In the data rows, the value 128 means zero.
Some points:
[135 166 155 164  93 128 106 128 105 138 124 142 156 120  88  81 116 128 116 128 106  45 163 118 102 154 103  81 114 159  85 143  99 122  53  82 111 139 146 124 131 183 100  76 136 126 148 110 170  74 112  98 141 100 149 126 107 164 101 137 135]
[137 144 110 134 130 104  99 167 116 106 141 169 112 133 150 131  83 148 169 110 164 151 168 110  87 127 163 158  97 220  44 133 142 141 188 102 152  62 129 168  80 136 145 133 130 127 132 105  94 115 125 151 127 101 109 168 160 152 157 129 145]
[116 173 160 116 110 151  87  71 122 123 147 133 134 123  93 152  82 118 125 120 158 121 114 108 153 142  93 125 151 109 122  78 101 145 117 184  95 140 154 185  88  82 145 182 116 109 106 176 131 102 142 156 157 131 141 197 113 181 129 148  95]
[229 125 145 138 184 148 108 123 131 155 168  23 123  51 164 122 144 168 123 170 144  68 157 119 131 103 107 142  91 145 180 159 173 128 178 117 121 165  97 133 102  92  93 121  99 147 107 174  99 113 120 139  82 120 121 136 101 147 136 121 140]
[131 146 172 120 105 151 135  93 131 124 114 142 167  61 155 157 202  81 167 119 106  70 119  92 116 118 107 157 177 127 113 105 173 140 154 138 159  97 155 125 152  83 173 123 120 110  96  94 105 142  99 110 148  98 148  86 150 124 129 124 195]
[ 86 101 160 154 136 130 120 126 163 108 149 120 145 172 102 133 142 106 143 132 117 105  97 130 168 155 126 168 155 177  77 215 116 165 121 136 153 162  74 154 141  97  78 122 136 117  94 135 188 134  90 173  90 144 123 165 102  53 123 158 160]
[ 89 151 166 137 184 129 147 184 111 142 176 126 135  89 170 130 134 133  82 169 127 115 125 128 126 106 119 147 127 101 144 121 133 144 148  94 114 117 135 127  97 129 102 194 172  86 242  94 150 222  75  86 177 185 142 137 148 137 106 216  92]
[152 184 118 156 185 138 154 128 185  54 103  93 105  78 196 125 120 120  77 139 111 147 118 209 109 168 136 151 122 147  66  95 121 133  68 187 127 113  88  85 178  93 144 133 106 171 116 111 136 117  94  98 102 121 147 134 140 132 100 108  59]
[103 115  92 147 114 114 154 108 119 198 148 120 129 114 151 124 137 140 110 147 123 178 166 165 135 163 107  80 100 110 161 200  84 149 101 103  97 149 133 137 123  69 167 125  94 152 101 120  81 109  85 128 153 131 183 190 237  82 110 107 171]
[110 120 143  78  79 146 158 110 126 119  52  85 116 165 126 153 103 121 137 132 159 121 135 163  56 105 139 135  95 146 125 114 179 120 145 127  94 134 186 116 150 157 130 125 171  88 107 173 140 125 114  99  63 163 146 191 130  99  72 143 162]
[126 148 155 141  84 120 125 193 127 126  83 121 172 143 120 175 153 104 161 161 132 163 149 167 145  98 136 101 132 159 149 151 134 117 135 139 116 120 179 147 118 113 101 144  34 104 169 113 166 104 112 125 141 101 113 122  73 102 164  89  90]
[131 141 174 108 160 146 160 150 183  88 170 103 120  85 113 123  94 115 200 108 170 140 114 114 145 131 127 102  94  95 117 180 110 125 126 121 111 112 149 138 140 127 220 108 159 158 177 169 144 118 149 107 176 121  73  91 108  93 100 107 165]
[117  97 115 154 144 136 144 140 120 114 136 131 131 132 110 121 128 120 149 147 149 138 101 181 132 155  94 127 135 122 149 129  87 111 124 143 158 144 180  79 160 125 145  79 139 135 143 123 142 123 160  90  68  85 130 143 157 185 251 231 148]
[132 148  67 132  99 101 126  74 148 118  80  62 142 183  75  51 109 107 134 147  84 144 103 130 170  89 117 120 111 155 150 104 129 122 155  96 160 115 109 130 118  90 133 137 143 128 148 130 111 125  54 126 155 189  46  75 188 195 145 123 132]
[127 121 127 139 130 131 133 129 119 147 142 132 139 124 145 119 134 124 114 130 141 135 147 193  81  91 135 178 121 184 168 179 137 150  40 200 155 169 101 118  54 162 170 150 175  73  77 142 167 128 203 121 192 149 135  37 184 143 162 114 115]
[132 156 119 143 107 117  96 178  76 110 114 165 135 144 108  80 112 192 128 131 152  89 167 122 132 134 117 131 114  99 165 148 103 131 162 182 166 108 137 100 168 111 174  96  91  98  42 129  96 147 103 120  93 196 103 127 103  65  79 163 110]
[122 110 133 138 112 129 152 136 121 169 114 106 132 134 154 129 136 118 146 119 131  89 123 128 112 167 164 138 157 131 163 142 115 143  92 174 143  85 143  71 170 165 116 121 108 129 192 158 103 135 142 255 146 107 105 123 158 167  90 153 103]
[ 61 140 128 152 177 133 177 126 121 177 192 134 147 114 130 135 149 118  82 117  70 172 126  62 125  45 128  68  52 171  95  94 167 126 147 176 172 145 156 154 184 150 124 107 104 155  98 159 121 125 146 138 107 150 120 141 117 139 123 127 122]
[121 148 129 121 112 120 134 114 149 135 150 102 111 121 155 117 142 142 129 163 132 152 107 117 119  20 182 151 140  85 146  68  15 112 100  98  90  88  96 173 111 206 134 115  94 120  62 152 131 181  96 135  81  70 118 129 116 115 124 130 175]
[133  91  98 108 162 128 138 170  39 113  78 118 103 118 121 144 113  77 130  85 132 126 108  62 114 110 121  93 156 106 117 179 140 122  93 127  78 103  78  88 148 126 113 178 127 128  76 130 130 123 113 105 159 124  97 165 108 161 162 131 144]
[149 135 188 150 171 123 121 122 163  75 124 193 116 204 206 198 140 124 116 149  56 107 132  87 137 148 107 139 108 120 181 136  95 143 145  88 110 138 140 114 124 151 138 102 119 124 114 152 121 114 141 117 134 172 101 156 140 162 143  83 135]
[ 96 134 141 109 116 125 125 127 141 154 132 138 125 107 111 122 133 121 112 137 152  98 155 110 159 175 163 117 172 169 129 126 109 101 132 133 134 114  83 109 163 117  85 165 116  91 172 185 120 163 232  43  74 107  97 112 217 136 107  68 103]
[168 162  96  93  72 147 124 194 144 170 138 133  99 130 155 128 134 163 153 173 138 165  91  95 180 138  82 156 178 108  75 117 169 143  93 136 104 150 162 141 159 161 100 111 141 126 115  93 139 115 153 133 138 172 103 150 132 138 139 107 155]
[160 142  99 155 120 122  66  69 103 124 133  86 103 147 138 150 124 139 175 109 148 174 141  74 132 130 168 102 126 136 138  97 126 130 134 137 148 116 107 106 169 114 121  63 145  77 174 121 188 162 138 117 182 149 205 141 115  94 164 113 115]
[118 105  87 118 130 126 120 132 102 168 151 107 148 151 151 120 114 137 138 121  94 105  90 167  67 203 131 121 156 123 105 129  78 141 119 144 181 206 127 156 146 151 171 138 150  88 174 145  48 158  89  85 121  91 113 114  61 137 150  78 116]
[ 94 144 206  39 166  72 154 111 144 140 128 109 127 114 132 138 160 185  69 134 145 135 113 119 145 121 150 109 123 107 141 133 133 146 144 127 120 107 110 127 131 114 110  97 205  65 132  52  94  37 116 140 133  86 115 115 122 111 174 136  76]
[112 112  77 160  48 183 168  59 162 150 108 203  78 150 172 120  37 138 129 134 131  96 134 109 169  63 116 148  95 122 154 168 163  94 128 150 145 106  91 112 101 107 117 135 139 146 179 105  81 132 106 105 119  89 151 112  81 115 152 134 103]
[138 120 156 126 145  96 112 110  89 145 132 162 111 169 101 147 134 171 175 121  93 169 184 138 119 165 139 151 128  99 116 103 162 133 105 181 108 156 100 132 141 144 113 172 101 145 178 127 155  78 102  95 106  90  96  81 134 132  92 169 189]
[ 82 200  83  71 150  67 121 122 141 124 210 124  76 137 116 141 115  94 142  97  70  85  96 173 122 131 132 131 139 120 163 156 167  89 161 116 108 139 136  90  92 112 124  98  72 131  99  86 146 148 158 141 118 124 146 142 101 138  99 124 148]
[114  91  75  97 145 122 113  93 123 115  97 173 154 106 138  91 170 177 130 170 146 124  77 122 144 124 177 152  95 121 127 127 133 141 141  68 160 160 159 101 148 116 151 200 106 147 109 146 176  96 172 129 180 102 136 168  90 142  88 137 117]
[123  44 142 112 139 107 167 112 115 136 124 155 118 156 152  97 158  87 152 174 187 116 147 167 121 151 115  93 131 109 126 103 150  91 133 130 133 103  75 218 136 109 124  72 111 150  99 104 138 146 140 123 149 172 136 139  90 184  90 125 109]
[106  79 166 119 133 143  66 125 125 139  71 156 139  95 114 110 116 144 107  78 158 122  99 140 142 138 145 111  85 133 121  71 145 161 114 144  67 172 145 103  84 127 107  81 100 162 136  86 137 201 122 147 122 142  83 133 126 109 156  89 172]
[169 115  88  70 108 155 129  93 111  68 119 110 207 154 132 160 155 172 134  61 112 121 119 104 138 109 125 126 123 124  86 169 101  91 136 130  93 143 128 176 112 153 115 124 112 163 166  95 111 147 164 136 111 161 143  99 173 119 124 167  90]
[ 93 161 137 123 129 145  90 120 128 124 129 143 166 100  81 141 111  99 146 160 121 126 140 155  68 113 146 168 161  99 165 126 123 146 152 116 135 115 100 146 171 173  83 139 139 224 141 112 109  80 150 130 146 187 143 157 118  97 172  98 137]
[162 120  57 170 171 157 105 120 110 132 132 160 125 130 101 145 131 118 151 110 120 141 128 146 119 114 104 113 122  76 152 139 120 147 143 125 143  93 192 160 111  99  49 120 235 124 107 111 169 151 124 140  97  64  95  98 163 130  72  82  75]
[133 102 106 153 147 144 153 146 109 156 124 139 168 121 113 120 113 113 111 103 136 177  74  96 167 134 164 137 208 134 154  84 172 189 123  74 115  82 112 105  19 152 187  70 104 147 127 167 126  74 111 107  43 166 169 116 100 109  87 128 106]
[150 129 146 150  67  55 140 115 112  80 136 160 101 117  84 110 182 110 166 117 117 159 150 129 129 120 103 131 112 121 111 126 166 167 114  73  88 159 115 119 144 128 134 147 164 143 131 168  87 192 144 168 113 104 140 118 116 116 156 137  52]
[132  81 132 211 133  99 133 161 125 123  95  96  84 107 122 118 131 131 139  84 118 101  54 140 154 122  86 114 110  66 118  64 145  46 138 121 176 125 109 159  79 171 115 175 109  99 117 128  92  75 166 128 165 131 145 164 163  70 123 129 127]
[168 141 133 128 116 119  71 147 125  90 113 125 120 149 109 136 126  89   0 151 134 164 133 131 139 136 124 118 160 132 125 159 157 124 149 139 126 112 144 163 149 132 156 114 136 146 156 142 111 148 171 137 161  79 125 110  96 111 108 151 203]
[188 103 117 141  78 187 186 161 205 147 170 139 156 190  85  81 132 104 100  52 137 138 160 117  91 132 159 149 116 123 141  89 113 155 179 114  98 134 114  94 146 101 111 157 116 110 113  84 133 114 135 116 164 113 130 136 115 137 131 139 138]
[139 120 140  85 151 139 146 111 160 124 132 118 102  82 117 168 137 134 103 112 135 175 221 137 139 180 103 129 155 157 110 115  73  49  60 104 222 134 165  59  88 127 104 154 138 153  99 121 111 148  99 153 119 174 122 125  74 119 124 128 140]
[ 93 113 136 114 135 143 114 177 126 130 100 120  99 157 120 135  89 147 124 155 120 110 133 101 137 151 118 109 130 129 104 102 121 101 189 101  94 144 136 133 152 122 154 172 162 154 103 148 181 134 112 191 123 116 236   6 151 134 160  95 113]
These points spread out most along one direction. Take the direction at right angles to it along which they spread out most. Go by this last direction. For each point below, how far along it does it lie, from 0 to 99? The average is 50, and the first point in the table lies past the average. One standard deviation of the points above along it is 16.
[138 120 156 126 145  96 112 110  89 145 132 162 111 169 101 147 134 171 175 121  93 169 184 138 119 165 139 151 128  99 116 103 162 133 105 181 108 156 100 132 141 144 113 172 101 145 178 127 155  78 102  95 106  90  96  81 134 132  92 169 189] 57
[135 166 155 164  93 128 106 128 105 138 124 142 156 120  88  81 116 128 116 128 106  45 163 118 102 154 103  81 114 159  85 143  99 122  53  82 111 139 146 124 131 183 100  76 136 126 148 110 170  74 112  98 141 100 149 126 107 164 101 137 135] 54
[229 125 145 138 184 148 108 123 131 155 168  23 123  51 164 122 144 168 123 170 144  68 157 119 131 103 107 142  91 145 180 159 173 128 178 117 121 165  97 133 102  92  93 121  99 147 107 174  99 113 120 139  82 120 121 136 101 147 136 121 140] 18
[132 156 119 143 107 117  96 178  76 110 114 165 135 144 108  80 112 192 128 131 152  89 167 122 132 134 117 131 114  99 165 148 103 131 162 182 166 108 137 100 168 111 174  96  91  98  42 129  96 147 103 120  93 196 103 127 103  65  79 163 110] 32
[116 173 160 116 110 151  87  71 122 123 147 133 134 123  93 152  82 118 125 120 158 121 114 108 153 142  93 125 151 109 122  78 101 145 117 184  95 140 154 185  88  82 145 182 116 109 106 176 131 102 142 156 157 131 141 197 113 181 129 148  95] 51
[106  79 166 119 133 143  66 125 125 139  71 156 139  95 114 110 116 144 107  78 158 122  99 140 142 138 145 111  85 133 121  71 145 161 114 144  67 172 145 103  84 127 107  81 100 162 136  86 137 201 122 147 122 142  83 133 126 109 156  89 172] 52
[ 93 113 136 114 135 143 114 177 126 130 100 120  99 157 120 135  89 147 124 155 120 110 133 101 137 151 118 109 130 129 104 102 121 101 189 101  94 144 136 133 152 122 154 172 162 154 103 148 181 134 112 191 123 116 236   6 151 134 160  95 113] 72
[131 141 174 108 160 146 160 150 183  88 170 103 120  85 113 123  94 115 200 108 170 140 114 114 145 131 127 102  94  95 117 180 110 125 126 121 111 112 149 138 140 127 220 108 159 158 177 169 144 118 149 107 176 121  73  91 108  93 100 107 165] 46
[123  44 142 112 139 107 167 112 115 136 124 155 118 156 152  97 158  87 152 174 187 116 147 167 121 151 115  93 131 109 126 103 150  91 133 130 133 103  75 218 136 109 124  72 111 150  99 104 138 146 140 123 149 172 136 139  90 184  90 125 109] 46
[132  81 132 211 133  99 133 161 125 123  95  96  84 107 122 118 131 131 139  84 118 101  54 140 154 122  86 114 110  66 118  64 145  46 138 121 176 125 109 159  79 171 115 175 109  99 117 128  92  75 166 128 165 131 145 164 163  70 123 129 127] 52
[114  91  75  97 145 122 113  93 123 115  97 173 154 106 138  91 170 177 130 170 146 124  77 122 144 124 177 152  95 121 127 127 133 141 141  68 160 160 159 101 148 116 151 200 106 147 109 146 176  96 172 129 180 102 136 168  90 142  88 137 117] 52
[103 115  92 147 114 114 154 108 119 198 148 120 129 114 151 124 137 140 110 147 123 178 166 165 135 163 107  80 100 110 161 200  84 149 101 103  97 149 133 137 123  69 167 125  94 152 101 120  81 109  85 128 153 131 183 190 237  82 110 107 171] 28
[169 115  88  70 108 155 129  93 111  68 119 110 207 154 132 160 155 172 134  61 112 121 119 104 138 109 125 126 123 124  86 169 101  91 136 130  93 143 128 176 112 153 115 124 112 163 166  95 111 147 164 136 111 161 143  99 173 119 124 167  90] 70
[ 96 134 141 109 116 125 125 127 141 154 132 138 125 107 111 122 133 121 112 137 152  98 155 110 159 175 163 117 172 169 129 126 109 101 132 133 134 114  83 109 163 117  85 165 116  91 172 185 120 163 232  43  74 107  97 112 217 136 107  68 103] 58
